(in the rows, 128 means zero)
One hidden turn or mirror swaps the rows below in pairs. Which row is each named row swapped with?
somaz: [106 150 108 154 146 117 134 118 121 130 125 134  94 129 123 144 134 163]
gasit: [110 151 140 100 153 101 110 117 117 116 111 118 113 111 114 144 147 107]
duz: [105 158 118 143 143 105 132 105 123 141 127 125 137 173 148 166 106 127]
sof: [126 154  88 121 151 107 117 126 151 124 120 116 135 133 130 163 101 108]
bulu: [114 153 146 126 178 110 112 130 150 119 132 135 156 122 125 177 108 130]
feni: [129 158 129 115 165 116 125 130 116 127 132 128 159 134 127 187 119 149]
Setub: [145 153 115 126 137 129 136  99 120 152 123 136 125 125  88 139 131 139]
livi: [106 148 119 119 133 107 122 118 139 124 126 115 132 125 103 139 112 189]
Sug: [ 90 141 138 152 136 134 124 113 137 125 134 122 122 159 119 189 119 121]
tivum: [134 146 102 117 155 125 136 118 120 138 132 127 162 129  89 166 114 131]
saf: [118 137 147 130 128 117 130  92 127 139 119 105  85 138 112 136 107 143]
pizuk: [114 156 121 125 167 105 131 142 119 112 136 110 149 154 135 165  96 133]
Dogug: [113 143  89 134 129 117 117 125 133 141 131 114 115 137 139 173 110 149]
kebi: [119 132 141 126 136 136 126  85  99 136 117 120 112 130 113 136 136 149]
Divu: [111 167 148 104 157 120 144 104 143 116 127 127 156 135 104 129 114 165]
Boku: [120 150 144 125 131 123 112 102 125 133 122 129 104 118 133 111 139 130]
supe: [101 158 154 123 140 113 154 100 130 128 109 124 109 142  83 140 131 153]
Pizi: [ 92 146 128 118 133 109 125 124 156 132 130 126 166 123 110 178 118 152]
Sos: [128 163 116 124 152 123 134  95 142 125 105 127 103 139 116 121 118 101]
Vivu: [109 154 161 117 139 128 122 121 136 119 126 120 103 130 108 179 146 112]
Fesu: [114 165 153 108 167 128 131  95 146 122 122 144 118 116 113 131 127 105]
Dit: [ 92 135 136 125 136 127 100 108 154 126 129 117 119 117 133 149  98 106]
gumog: [113 179 149 129 164 109 129 128 144 121 120 126  90 150 120 161  95 119]
nemep: [106 142  97 129 137 105 126 126 139 135 132 110 109 141 126 175  84 141]
Kifak: [120 162 147 105 177 140 143 102 127 113 121 131 125 129 115 137 134 107]
Nuvez: [103 127 157 109 174 127 134  98 133 104 123 108 144 125 111 138 104 139]
Vonu: [112 148 138  91 154 129 155 119 135 116 145 111 156 121 134 155 123 120]
Filu: [130 158 135 133 139 100 118 118 151 139 125 128 111 132 136 160 113 180]

feni is swapped with kebi
Sos is swapped with sof
Fesu is swapped with nemep
Vonu is swapped with somaz
bulu is swapped with saf
gasit is swapped with duz

One hidden turn or mirror swaps the rows below in pairs. Which row is each named row swapped with?
noz: [147 116 141 118 138 112 139 121 118 142 104 103 133 118 179 132 118 153
 141 151 122 194 108 123 149 126  99 134]
veb: [133 127 125 118 118 142 145 126 131 146  97 122 144 108 176 143 137 162
 158 146 130 183 112 132 136  81 104 125]
Sakug: [130 138 145 114 156 103 121 130 113 132 121 118 147 150 124 167 107 127
 108 152 127 174  89 115 143 134 114 130]
sig: [124 129 146 123 143 124 119 140 124 135 116 101 147 137 133 146 100 134
  91 142 123 153  97 137 150 157 120 133]
Pite: [137 120 146 111 153 111 123 129 117 147 113  90 148 140 144 171 101 140
 125 155 117 190  97 111 148 132 107 132]
geki: [147 146 130 123 127 124 135 124 124 159  93 136 131 108 177 140 117 159
 148 152 128 180 122 120 136 101 105 123]
rugeb: [104 161 139 108 126 173 111 144 138 102 121 112 142 149 125 176 132 116
 123 159 149 140 110 124 120 118 126 122]
vosi: [117 125 123 134 129 144 114 147 133 108 112  86 130 139 116 156 109 113
  87 159 142 163 102 125 135 109  99 140]
Pag: [124 166 113 111 101 174 145 123 136 134  97 119 146 107 166 154 131 154
 150 165 146 162 127 128 119 110  89 118]
tos: [140 149 148 118 132 131 139 113 117 137 103 114 139 126 168 128 133 159
 154 149 133 195 114 136 141 155 126 131]
tonis: [109 153 139 100 132 175 118 152 133 102 119 111 146 150 132 179 134 104
 130 149 139 151  95 109 126 105  98 126]
tasam: [121 163 150  93 119 148 108 120 139 132 107 153 138 118 154 132 123 144
 154 156 150 179 109 116 132  86 105 119]
Sepu: [137 121 151 115 133 105 129 131 127 122 104 122 143 127 156 154 128 144
 110 167 105 190  90 138 134 111  77 135]
vudas: [124 149 133 106 137 132 123 129 116 126 117 104 155 142 126 190 106 131
 122 160 138 161  90 102 140 155 100 124]
vok: [111 144 144 108 114 154 115 145 146  95 106 115 144 130 142 148 143 126
  99 169 123 164 105 156 112  90  87 131]
fivol: [136 122 113 143 116 136 142 133 133 136  97 104 124 110 160 133 114 145
 118 161 134 184 118 130 139  88  82 139]
bug: [113 165 150 109 127 168 115 130 128 104 113  99 143 146 134 137 140 131
 130 149 149 168 114 147 126 156 143 127]
gage: [108 146 140 106 123 176 105 143 138  95 115  85 136 141 134 138 133 114
 110 152 149 153 118 144 121 117 123 130]
vati: [137 140 129 126 119 141 151 123 129 149  98 101 133 109 183 130 124 164
 163 161 130 181 118 127 132 111  99 131]
Zuki: [139 137 134 113 132 139 151 134 123 142 106 129 139 122 178 161 129 141
 161 149 121 184 101 102 142  97  77 127]
nunak: [119 156 159  88 137 129  92 123 130 123 119 144 144 140 125 154 110 127
 134 153 148 176  91 102 141 110 113 122]
Kugam: [137 134 123 133 106 161 159 125 134 143  95 110 136 111 179 156 142 160
 142 158 131 168 129 136 131 110  97 113]
Nemav: [107 148 145 113 137 155 109 145 130 107 121  76 144 154 119 164 116 115
 120 158 142 149  96 121 126 140 125 133]
ziti: [112 154 129 107 109 188 120 138 147 123 102  92 141 123 155 143 132 136
 131 160 141 165 135 149 112  84 112 123]
gipof: [106 150 145  97 132 159 111 148 141 102 120 106 145 156 117 164 125 110
 113 158 137 143 101 115 126 125 124 117]
papo: [121 148 128 126 108 165 137 136 143 140 100 114 138 107 170 113 125 151
 114 147 132 152 129 163 132 116 111 127]
neka: [118 166 125 117 110 166 136 130 139 130 101 130 137 117 159 128 140 142
 130 157 143 163 134 151 115  79 109 121]
mena: [110 130 141 106 140 149 104 144 127 108 121  98 155 151 113 178 125 120
 116 143 139 156  87 121 135 113 129 127]
Gizad: [143 137 137 122 134 121 151 121 123 152 105 132 136 116 177 160 122 159
 158 158 125 181 112 108 144 118 101 126]
fitu: [140 135 136 113 122 126 155 125 133 150  99 131 137 115 182 136 127 157
 157 159 121 178 116 114 137 105  98 118]
bal: [109 133 134 112 107 173 116 138 147 142 113 106 140 134 148 116 134 113
 136 149 140 144 117 143 115 134 134 137]
muru: [130 111 142 119 130 123 127 128 129 164 114 110 142 134 157 126 115 125
 142 146 125 168  99 123 136 157 126 142]
giz: [123 128 138 124 134 148 125 139 125 116 116  89 147 152 123 193 126 123
 104 153 133 150 100 120 138 149 115 116]
Pobo: [115 159 141 108 135 154  92 147 131 112 115 109 139 147 115 168 116 113
 107 150 146 143 107 123 122 120 131 122]

gage is swapped with noz
sig is swapped with papo
vati is swapped with Nemav
bug is swapped with tos
vosi is swapped with fivol
muru is swapped with bal
Pag is swapped with vudas

One hidden turn or mirror swaps the rows below in pairs. Which row is each named row swapped with?
gobat: [113 127 144 120 131 138 147 123 131 132 116  98 140 111 141 150 112  90
 172 126  94 157 122 135 115 125 142 112 166 135  93 122 109 131 130  86
 169]
libe: [ 98 105 114 130 115 150 105 109 124 136 102  96 102 136 130 111 127 104
 170 115 124 142 108 124 112 100 126 149 112 131 128 116 172 117 133 140
 129]
Tazu: [104 128 118 126 114 141 121 118 118 133  95  91 101 121 130 163 122  98
 179 116 128 147 103 113 105 105 142 113 137 135 121 121 173 103 148 151
 136]
kob: [105  80 134 122 135 135 124 106 125 130 103  86 148 123 126 162 126 141
 162 128 117 152 112 142 101 116 140 143 159 135 146 122 165 114 116 139
 122]
bire: [138 103 135 129 139 115 112 124 135 136 143 119 117 119 122 126 108  79
 153 133  80 140 150 139 156 146 126 108 142 113 106 108 136 110 163 104
 154]
Vuf: [106 122 135 127 125 152 130 117 135 123 106  97 109 119 124 167 122 169
 144 120 110 145 121 132 110 114 176 142 152 127  96 124 131 111 147 140
 138]
Rovi: [118 104 128 127 132 135 117 118 151 138 128 111 123 113 133  97 116  87
 145 127  91 130 139 134 136 125  97 147 136 122 121 111 121 126 149 101
 159]
muzi: [127 101 143 132 139 135 115 118 136 124 136 113 113 128 115 141 115 160
 134 130  84 145 148 150 142 137 177 141 144 112  85 115 124 114 152 120
 140]
tas: [109 113 126 131 122 146 109 114 100 132 111  96 124 143 126 129 131 116
 166 114 121 137 113 114 121 106 181 140 133 128 116 117 191 107 154 150
 120]
zonin: [116 100 133 132 128 139 111 113  96 132 121 103 116 152 123 135 115 102
 191 123 104 173 119 146 125 122 180 112 125 127  89 117 170 121 114 111
 131]
davev: [117 137 138 122 130 134 137 123 143 132 122 102 147 106 133 130 118 104
 164 121  98 135 129 126 123 126 105  99 172 130  98 117 103 116 147 103
 164]
nete: [128 121 144 125 140 131 132 126 138 135 135 109 152 109 136 120 121  95
 136 127  85 119 144 121 142 131 143 138 170 123 109 114 122 119 176 104
 161]
Tovo: [128  67 144 123 151 118 120 110 137 133 133 104 159 120 122 139 117 128
 145 139  88 148 141 158 132 139 130 140 164 123 137 115 140 119 126 111
 134]
Tena: [103 105 113 129 117 147 105 112 116 139 104  93 114 141 123 140 130 138
 169 115 130 147 105 118 117 103 145 110 128 128 102 114 192  93 152 147
 122]
gezi: [127 106 132 124 137 128 124 124 153 142 136 110 142 111 131 123 118 115
 136 130  88 132 143 131 146 133 107 107 160 118  94 110 123 106 174  96
 163]
nisi: [116 106 124 135 121 136  95 110  98 131 121 104 117 155 112 116 121 120
 190 116 117 154 119 136 130 118 153 100 121 121  95 111 180 104 126 137
 116]

gobat is swapped with zonin
Tovo is swapped with kob
libe is swapped with Rovi
gezi is swapped with Tena

One hidden turn or mirror swaps the rows below in pairs. Which row is each named row swapped with?
Tapi: [154 121 125 129 134 121 115 126 118 130 129 117  76 119]
roku: [153  98  95 122 139 116 114 103 134 128 133 126 131 103]
sokul: [154 130  91 126 149 130 117 137 114 129 130 102 114  99]
Baz: [132 160 138 126 124 117 112 119 126 133 133 133 165 132]
bita: [168 150 138 128 128 130 110 123 123 118 131 121 171 113]
bok: [153 101  94 133 130 121 111 129 137 125 134 126 154  99]
Bamer: [152 122 134 133 132 147 135 130  94 118 115  99 118 134]
nuvu: [143 148 132 134 120 120 136 130  96 130 125 110 132 156]
Vili: [122 142 130 126 111 133 108 157 144 129 122 146 134 129]
vapo: [133 126 146 124 125 116 113 114 148 116 143 161 133 125]
zuv: [119 110 132 122 142 117 110 141 149 125 141 142 134  93]
kom: [165 102 141 104 115 106  99 134 127 147 135 127 127 106]
Mazo: [159 133 118 135 165 112 127 130  98 130 134  99 136 106]
rovu: [121 125 111 134 138 118 113 163 125 145 121 124 102 117]
pugub: [147 147 134 120 119 124 132 101 109 123 125 122 127 156]
Rovaz: [139 145 152 122 116 133 114 146 115 131 122 110  96 129]
Mafeb: [143 121 146  96 139 123 145 145 108 113 144 134 120 133]
Narog: [138  97 136 138 132 121 109 115 131 133 128 130 168 107]

bok is swapped with nuvu
rovu is swapped with Vili
Rovaz is swapped with zuv
Tapi is swapped with vapo

One hidden turn or mirror swaps the rows below in pairs. Which row is each named row swapped with?
bip: [126 146 115 171 120 103 125 133 138 140 155 117 126 140 131 105 109 127
 167 126 129 156 137 127 150 129 150 145  97 114 120 127 119 156 123]
Gibu: [119 122 133 128 102 133 161 105 140 133 155 111 112 159 108 114 139 149
 147 114 132 135 134 135 113  94 155 135 135 134 122 113 107 124 127]
Febad: [135 167 113 151 144 120 115 130 126 130 145 130 145 120 109 135 121 117
 151 137 120 136 139 116 157 173 122 133 108 109 117 142 126 138 142]
zaf: [124 117 124 130 132 137 150 101 110 125 133 125 136 147 124 147 134 133
 127 120 124 111 111 159 105  95 111 133 149 145 143 117 125 118 167]
gigok: [119 103 118 132 129 131 148  89 105 131 125 115 148 127 119 153 135 129
 127 106 119 116 116 137 111 101 115 131 141 165 140 128 122 108 149]
Lado: [132 152 116 155 149 112 116 128 126 130 134 129 148  95 105 144 138 111
 144 160 117 137 121 109 145 153 130 150 132 124 121 141 143 121 127]
Fen: [128 147 108 150 140 116 117 115 119 137 137 119 155 104 105 142 123 117
 147 121 116 139 139 100 156 169 125 131 105 133 118 150 123 125 127]
Tife: [135 140 132 143 146 129 118 143  99 128 121 128 143 104 115 153 130 121
 130 148 108 126 133 105 145 148 116 129 123 133 103 154 135 137 153]
fomo: [123 167 140 148 122 124 127 129 147 132 152 120 121 138 125 104 113 142
 181 127 139 146 135 125 146 118 144 134 104 103 132 132 107 144 121]
pami: [118 112 124 156 111 115 149 113 127 136 146 114 121 157 142 113 120 138
 150 113 133 138 118 157 114  74 142 145 126 139 138 108 117 142 141]
Guv: [128 113 137 132 139 138 136 128  91 125 114 126 140 118 123 159 138 128
 118 139 110 111 119 127 118 108 110 129 143 151 115 141 135 127 166]
dirin: [117 138 146 136 115 132 147 114 138 129 145 115 116 153 133 110 120 149
 167 118 141 131 119 149 117  74 137 133 129 124 146 118 107 132 135]
lepo: [148 131 128 150 146 108 123 136 121 131 139 103 146 106 132 158 126 132
 140 128 116 125 128  90 166 153 104 139 115 147 119 138 118 134 129]
momu: [131 104 133 145 124 121 146 111  82 112 135 138 153 123 129 162 130 125
 123 127 112 117 132 150 112 122 111 124 130 155 133 115 127 124 159]
Toba: [138 135 127 159 131 110 126 128  93 114 143 141 158 108 120 155 122 116
 138 139 109 133 148 124 143 168 118 125 105 134 117 130 127 137 143]
Lufe: [115 144 142 146 114 117 128 122 155 135 157 113 115 132 126  95 133 129
 164 125 129 153 129 142 154 129 146 127  95 103 119 125 120 149 133]
Zifum: [109 119 147 135 107 127 146 108 148 132 150 110 112 147 133 101 140 136
 152 116 131 139 115 164 127  89 140 127 117 123 133 112 119 139 146]
nive: [140 101 135 137 138 118 144 119 111 128 133 100 141 122 141 165 133 141
 126 118 118 111 112 114 136 106  97 138 140 169 135 123 119 122 143]
dif: [112 110 129 144 121 137 157 103 119 127 143 113 117 146 125 134 135 139
 139 112 129 117 119 152 104  71 139 129 133 145 144 116 111 122 152]
zitib: [123 117 124 140 140 124 141 108 116 126 126 125 142 115 117 152 147 123
 127 148 119 118 101 138 109  97 122 150 162 149 139 124 141 108 146]
bimu: [124 161 116 166 134 121 121 132 135 132 156 118 124 119 110 121 121 124
 164 129 125 143 146 109 155 150 150 130  92 109 117 142 113 143 126]
kuzep: [125 148 126 139 109 123 143 119 148 134 162 113 117 144 100 107 131 141
 161 123 131 150 149 112 141 135 161 135 114 114 109 127 108 135 112]

Guv is swapped with Tife
pami is swapped with bip
dirin is swapped with fomo
Lufe is swapped with Zifum

One hidden turn or mirror swaps the rows below in pairs. Which row is each named row swapped with?
mev: [170 101 116 122 118 119 140 140 111 122 117 145 130 157 162  96 121 163
 163 124 152 127 132 123 161 144  91]
givir: [140 124 125 118 106 115 104 144 116 125 110 142 117 148 138 125 107 154
 153 117 157 132 177 114 157 155  83]
rili: [117 122 119 121 133 146 132 110 115 143 136 120 131 120 144 108 107 176
 114 111 125 121 116 121  99 146 107]
palel: [127 108 119 130 139 143 138 107 117 133 127 114 143 103 122 132 132 130
 117 110 116 110 121 126 102 140 107]
doz: [155 124 104 118  87 114 126 158 116 113  97 148 112 132 133 117 114 137
 154 135 138 122 141 119 173 149 101]
Piziv: [146  91 116 130 142 132 127 110 121 128 132 111 149 120 151 135 158 132
 111 109 129 123 128 122 129 132 111]
tur: [128 142 113 118  94 121 133 158 125 124 105 138 114 153 141 133  90 163
 137 121 147 127 133 112 162 143 114]
vabu: [121 133 123 128 108 125 135 149 121 125  95 125 122 165 161 118  81 143
 129 129 117 149 117 117 149 155 112]
dinag: [158 113 112 121 113 114 133 135 115 130 116 137 123 162 109 100 122 148
 180 113 112 132 121 112 146 147  71]
letet: [124 121 125 125 129 135 119 115 116 135 112 110 133  93 106 119 122 139
 110 107 134 137 123 112 102 158 125]
tuk: [127 111 105 125 124 139 117 109 116 133 124 117 133  88 127 127 140 129
 107 120 108 117 128 122 111 143 111]
gasar: [153 124 118 123 101 115 146 157 117 112  96 148 119 149 127 123 100 140
 167 127 148 116 134 121 168 145  97]
lus: [131 117 114 121 129 132 127 111 117 144 130 119 129 136  99 108 123 151
 148 104  90 131 112 113 106 146  80]
vege: [125 107 127 124 138 135  97 106 118 139 131 117 137 114 135 131 134 144
 117 104 135 128 168 120 114 150  90]
Dezal: [142  93 125 139 142 131 131 115 117 127 112 106 146 146 171 119 135 119
 118 120 107 147 116 126 135 146 108]
nutok: [169 109 124 124 106 108 127 151 112 115  90 137 125 133 122 107 122 132
 160 122 163 142 140 112 165 157 110]

vege is swapped with givir
nutok is swapped with letet
Dezal is swapped with vabu
doz is swapped with tuk

